Rows swapped in pairs by one turn or mirror: which row each one swaps with:
madus: [  5 -17 -25 -40 -14  14  19 -22  -1  -9  -1   0   8 -28  -8  -4  -2   6
   2  14 -16]
nise: [-25  27  -5  -4  21 -10   2 -12 -39   6  -3   6 -15  -6 -25 -16   9   6
  10 -29 -19]
vab: [-20  26   0   4  31   1   5  -2 -23   5  -9 -17 -19 -11  -8 -28  27  -5
  18 -18 -26]
reki: [ 23  -4  42  13  33   4 -33 -11   6 -10  -9  16 -15   1 -24  -9  14  -7
  -5   0   7]
Tul: [-15 -29 -22 -39  -1  15   8  -6  -4   3 -13  -6 -29 -13  -7  12  23 -12
 -12   0   5]
Vez: [  5 -22   5  19  26 -23  13  -8  14  20  16   8  -4 -16  11  13  -2 -15
  16  29  28]
dova: [ 14 -41  -5  11  26 -25   2  -8  13  20  -6  -6  -4 -11   3   7 -14 -17
  11  17  20]
zoki: [-18  14  -6   3  22 -14  23 -11 -31  25  -2   6 -19 -14 -13 -16  34  12
   3 -22 -17]
risir: [-15   0  -8   0  12  -5  -3  14  16  -3 -10  -9  23  23  -6   5   1   6
  47 -27  30]
lepot: [  0 -17  22  19  -8  18  36  -7 -14 -14 -16 -19  -8   2  30 -11  -2 -32
 -11 -21  -7]
Pev: [ 46  -7   9  21 -20  -7  30  10  14  -6   3  -4  -1  -8  -7  12  14 -14
 -25 -14  33]
lenup: [ -9  -1  26  12  -7  32  24 -13 -17 -13   9 -16  -1   6  44 -11 -11 -17
  -9  -6  -9]
novog: [ 14 -31 -15  12  33 -15   8  -4  13   9  -5  -3  -9  -4  11  22  10  -9
  -7  29  28]
vemeg: [  3   3  44 -21 -19  -4  -9  -4   6  13  -4  -2 -14  -6  -3  32  31 -19
  -4  -7 -14]
kub: [-19  16  17   4  -6  10  24  17  23 -11  27  21 -13 -13  29   3 -22  17
   5   2  -7]
garo: [  4 -14  26  -5  -4  -6  34 -27  -7 -33  26   4 -11 -39  -5 -24  -8  -3
  -2   2  18]
fik: [-19  -2 -10  -1  -5  -9 -17  18  19   4  -5  11  11  24 -17   7   3   4
  25 -42  18]
fof: [  9  -8  40  11  15  20 -34  -9  31 -27  -2   6  15   2   6  -4 -10  10
  -5  -8  19]
dete: [ 29  -5  -3   4   7  35  26 -33 -20  14 -11   4 -15 -10 -18 -21  26  23
  -4   5  12]
badal: [ 21   7  -8   7  18 -15  44   4  -6 -15 -23  -1 -23  11  -4  36  10  13
 -17  -2   5]
Tisut: [ 41 -12  19  17 -16 -10  22  -4  26 -15  19  -9  -5  -3 -14   9  25 -21
 -21 -13  27]
bodob: [  5 -15  10 -45 -15  -4  21 -13  -3  10 -20   1   4 -22 -11   5 -28  -2
  16   3   7]
pizip: [-16 -19  33   4  -7  21  43 -25 -18 -10  -5 -10 -11   3  28   3  -1 -22
   1   2 -15]
Led: [ 16  -6 -15  25 -20  33   9 -21  -6  11  -5   8   3   4 -11 -38  -5  18
   9  14  19]
Fisi: [ 16 -13  -3  18 -15  46  19   1 -13   0 -11  19  -6   0  -7 -45  -4   1
  14   7   7]
Vipu: [ -7 -19  38  17 -12  19  23 -22 -26  -1   6 -17 -10  12  30  -7   4 -26
   5 -12 -14]
gon: [  0  -7  35   6  -5  -5  27 -16 -18 -31  22  22 -14 -43  10 -12  -7   2
  -2   7  19]
lifak: [-26  30  -2   5  19  -5   8  -4 -33  -2   9  -4   2 -27 -22 -15  30  16
  -3 -12 -11]
kati: [ 19   0  33  35  28   1 -26   1   1 -24 -14  17  -2  14 -12   4   6  -8
   0  15  16]
gef: [-32   4 -14   4 -18  -8  -3  17  19  -7  -1  -8  18   8  -5  -7   4  -1
  26 -31  42]
tob: [ -3  26  26 -26   3   9 -15 -14  -4   7  23 -17  12  13   8  25 -24 -20
  -3  -3   8]
kize: [-17   1 -11   6  -9   0  -2  25  18 -14  -4  -8  37   6 -17   4   6  17
   9 -36  29]
kaneg: [ 25  32  15 -19  -2   5  -5 -10 -11  -9  14 -13  19   7 -14  20  34 -10
  -5 -11 -19]
rud: [ 15   9  24 -14  -6   0 -19 -19  11 -23  12  -9  22   5  -2  40  20 -11
 -10   2 -15]
Ligak: [-20  -3  14   0   1 -17  -5  15  25  -7 -10   0  26  18   6   5 -13   9
  19 -47  21]
lenek: [-20   1  -2  15  -8 -18   3  13  29 -16  -8   1  20  10  -1  16  16  -3
  19 -42  28]
kimu: [ 22  -1  38  22  22   9 -24  -9   7 -41  -4   9   8   8 -10   4  16   3
   0  10  30]
nadi: [-17  33  -5  10  19 -22  26 -17 -28   5   0  -3  -8 -32  -8 -24  13   2
   8 -20 -10]
dafu: [ -5 -22 -23 -48  -5   7  -1  -3  12 -27   0  10  16 -27 -10  -9   3  11
  18   2   1]
Zova: [ 15 -24   6   8  19 -17  13  -1  33  24  -2  -6   0  -5   7  22 -10 -24
  -2  25  10]
nime: [ 21   7  -6  -4  13  -8  40   6   1 -26 -25  -5 -12   9  -4  35  14   5
 -25 -18  -3]
fumud: [ 19 -20  12  -5 -14  44  15 -12  -6   5  -8  17  -4  14 -19 -37  -3   9
  21 -10  21]
zila: [-26  30  -9   5  25  -5  10  -4 -32   7  19 -20  -9 -25 -13 -21  18   1
  -6 -17 -13]
mamu: [ 28  -6  -6  12  -7  44  20  -5  -3  -1  -3   1  -8 -16 -14 -49   6  11
   1   5  10]
gaba: [-28  -7 -14   1   0  -5  -1  20  12 -18   2 -17  25  15  -9  14   9   3
  13 -35  37]
raro: [-16  19   9 -11  -1   5  27   8  20  -9  39  23  -2 -22  16   7 -13  21
   9   4  -1]
Bilit: [-25  39  -4  11  19 -21   5 -12 -34  -1  -7 -18 -13 -17 -19 -15  25 -12
  -3 -19   2]
tibur: [  4  -3  27  36  16   6 -38 -18   2 -33 -20   6  -6   5  -6  -9  13   1
 -13   9   8]

Swapped with kimu: mamu
Swapped with fumud: reki
Swapped with Pev: gon
Swapped with vab: risir
Swapped with nise: fik
Swapped with Led: tibur
Swapped with Ligak: zoki

Rows swapped in pairs by one turn or mirror: which row each one swaps with:
tarak: [  6   9  -1   5  21 -20  21 -35 -34 -26  36  33  -4 -14  15  -2  13 -16
   9 -16   5   4]
tuka: [ 19   3  10  17   0 -26  -3  13  16  -1  14  20  25   3  33  53  -2  19
   1   3  27   8]
semak: [-13   3 -19  -4 -11 -20  -3 -34  19 -26  -4  35  27 -28  32  -6  33  32
  10 -31   3   2]
meli: [ 20 -19  20  -6  38  -6 -33  -6 -14 -15  37  12  20  13  59  10  12   4
   7  11 -34  29]
vuvat: [ 16 -32 -24  -6   1 -51   2 -31  -3 -35  31   5  -7   0  31   5  18  39
  19 -40  -1 -15]
vufop: [ -5  16  -8   0  21  -5 -20 -23 -22   6  -5 -17  -3  24  29  41  22  17
  34 -26   7  -5]
verun: [ 17   9  -3   6  31 -30  14 -34 -33 -21  28  35  -9  -8  13  -6  23 -20
   9 -22  -1   4]
fada: [ 23 -27   7  -3  21  37 -13  -3  30  12  45   4   1 -13  45  10  10   1
 -15 -38  -9  -2]
Telum: [ 19 -32   9   6  24  30 -24  -1  28  16  46   3   6  -6  44  14  11   4
 -17 -40 -17   3]
lidol: [  8   5   2   3  19 -39  22 -34 -37 -12  30  25  -5 -10  20  -1  22 -16
  12 -20  -2  -2]
bil: [ -4  20 -21   0  16  -5 -12 -29 -27   1 -11 -15  -6  14  28  37  24  16
  30 -24   8  -9]
Ral: [ 19  -6  -4  17  22  15 -35 -13  31  -2   4   6   0 -12  60  48  14  31
 -33 -30  -4  -2]
Kof: [ -3 -18   0  -1  32   5 -31 -13  23  -4   4  25  -5  -6  77  17  18  34
 -10 -54 -14  23]
Mit: [ -6  18 -26  19  -8  -1  -4 -25  13 -11  -8   2  25 -24  12  18  38  33
   4 -29 -11 -25]
voka: [ 30 -22  24  -2  39 -16 -31  -9  -8 -12  31   8  18  13  59  20  13  -5
  -9   9 -33  26]
gan: [  7   8  -3   7  21 -30  16 -32 -35 -23  25  20  -1 -16   8  -2  18 -22
  14 -19  -4  -7]
dulam: [ 27 -21  22  -8  32 -30 -37  -3 -15  -9  33  12  15   8  65  12  14   0
   2  10 -27  23]
Vegin: [ 22   2  12  24   6 -20  -3  17  15   3  17  19  19  16  42  54   7  30
  -4  -9  19  11]
kete: [ -6  13 -28  16  -2   5  -3 -21  10  -5  -2  -8  23 -28  19  21  41  33
  13 -25 -10 -28]
sila: [  5 -24 -33 -20  36 -35 -30  -5  15  32  33   5   8 -13  47   7  33  12
 -15  -5  -2  23]
Zoli: [ 13   7 -30   6 -19   6  -5 -32  12 -29  27  -3  17  -6   7 -22  31   4
   0 -26   6 -10]
fafe: [ 36 -22  21 -11  41 -20 -30  -8  -9 -14  30  21  20   3  54  10  18   0
   9  11 -35  21]
kame: [-13   4 -18 -11  -9 -19  -6 -35  20 -22   0  33  25 -32  30  -6  34  32
  12 -36  -2  -3]
Zevab: [ 12 -29 -17  -8   4 -45  14 -27   1 -23  37   3  -1   6  24  -4  23  42
  18 -45 -18 -11]
pel: [ -8  19 -32  19  -1  -6  -5 -21   7 -10  -6  -4  20 -26  11  17  34  33
  11 -28  -8 -24]
Sutub: [  3  -1  -7  10  17 -32  21 -36 -37 -27  25  32   3 -20  19  -4  20 -15
  10 -14   0   4]
moru: [-13  26 -12   0  16 -13  -8 -23 -24   9  -3  -8  -7  17  19  36  34  16
  29 -28   3  -3]
Tebo: [ 17   3 -25  -4 -21  10 -22 -28  16 -30  32  -7  20  -6  13 -22  34   2
   3 -23   1 -11]
pizut: [ 20 -31  19  -1  40 -14 -32 -10 -19 -14  29  14  14   8  67  15  16   2
   0   3 -34  31]
Gogu: [ 21  -9  12  24   5 -21 -12  13  19   3  16  22  26   4  37  56  -1  26
  -4   0  15  10]
zovuk: [  6 -28 -31 -28  37 -31 -29  -6  14  18  31   9  -2 -21  51   6  19  10
 -21  -7   8  29]
vuv: [  9 -22  -6   1  22  -3  11   8  16  27  21 -18 -21  -5  34  31 -11  25
 -15 -29  -7   0]
dilas: [  0 -12   1  -3  29   2 -29 -12  28  -5   7  27  -4  -5  73  14  19  32
 -17 -55 -14  23]
gesiv: [ 20 -11  -4  19  21   8 -31 -16  35  -1   9   3   2  -8  60  52  14  36
 -33 -23  -3   4]
tufom: [ -4  21 -15  -7  15  -6 -22 -26 -23   3  -6 -10   2   5  26  43  27  21
  35 -15  18 -12]
zake: [ 19 -32   2   2  20  36 -15  -1  28  11  44   6   2 -13  45   6   7   4
 -13 -40 -15  -6]
nom: [  1 -32 -31 -18  37 -28 -15   0  14  31  25   9   7 -11  50  10  30  14
 -14  -8   0  31]
duv: [ 22 -33   7  -5  27  37 -27  -4  27   9  39  -2   6 -12  51  14   5   7
 -11 -31 -13   1]
zatuk: [ 20  -8  -8  27  14   8 -35 -13  34  -6  13   4   0  -8  56  46  17  32
 -35 -27   4   1]
Gesig: [  2   3  -4   9  24 -23  17 -37 -35 -22  31  32  -5 -17  12   0  21 -19
   7 -13   1   0]
dipo: [ 23  -2  18   8   2 -27 -17  13  17  -7  15  20  17   1  46  58  -1  27
  -2   3  16   8]
Vib: [ 27 -24  22  -4  41 -14 -32  -4 -18  -5  27  13  22  12  64  10  18   3
   5   4 -30  25]
semo: [  3  -7 -26  -8 -21 -29 -31 -27  11  -9  13 -23   7   5   2   9  16  29
  -3   4   5  -2]
bet: [ 24 -24 -23  -7   5 -50  11 -27   1 -26  40   1  -9   0  34   5  16  38
  14 -44  -7 -21]
zudas: [ 13   4   0   8  16 -32  16 -37 -38 -21  28  33   1 -13  17  -1  21 -15
  10 -19  10  -1]
Difon: [ 18   6 -31  -8 -22   6 -10 -34  12 -30  25  -8  18 -15  17 -18  31  -3
   4 -21   6 -15]
Sifoz: [ 26 -23  18  -1  38 -12 -30  -5 -14 -22  32  13  17  10  63  13  15   3
   1  12 -36  24]
Maza: [ 17   1 -31  -4 -21  12 -21 -34  16 -29  28  -4  17  -5  18 -23  32   0
  -3 -19   1 -11]

Swapped with pizut: Sutub
Swapped with zovuk: Zevab
Swapped with Mit: Ral
Swapped with sila: bet
Swapped with pel: gesiv
Swapped with vuv: semo
Swapped with Vib: zudas

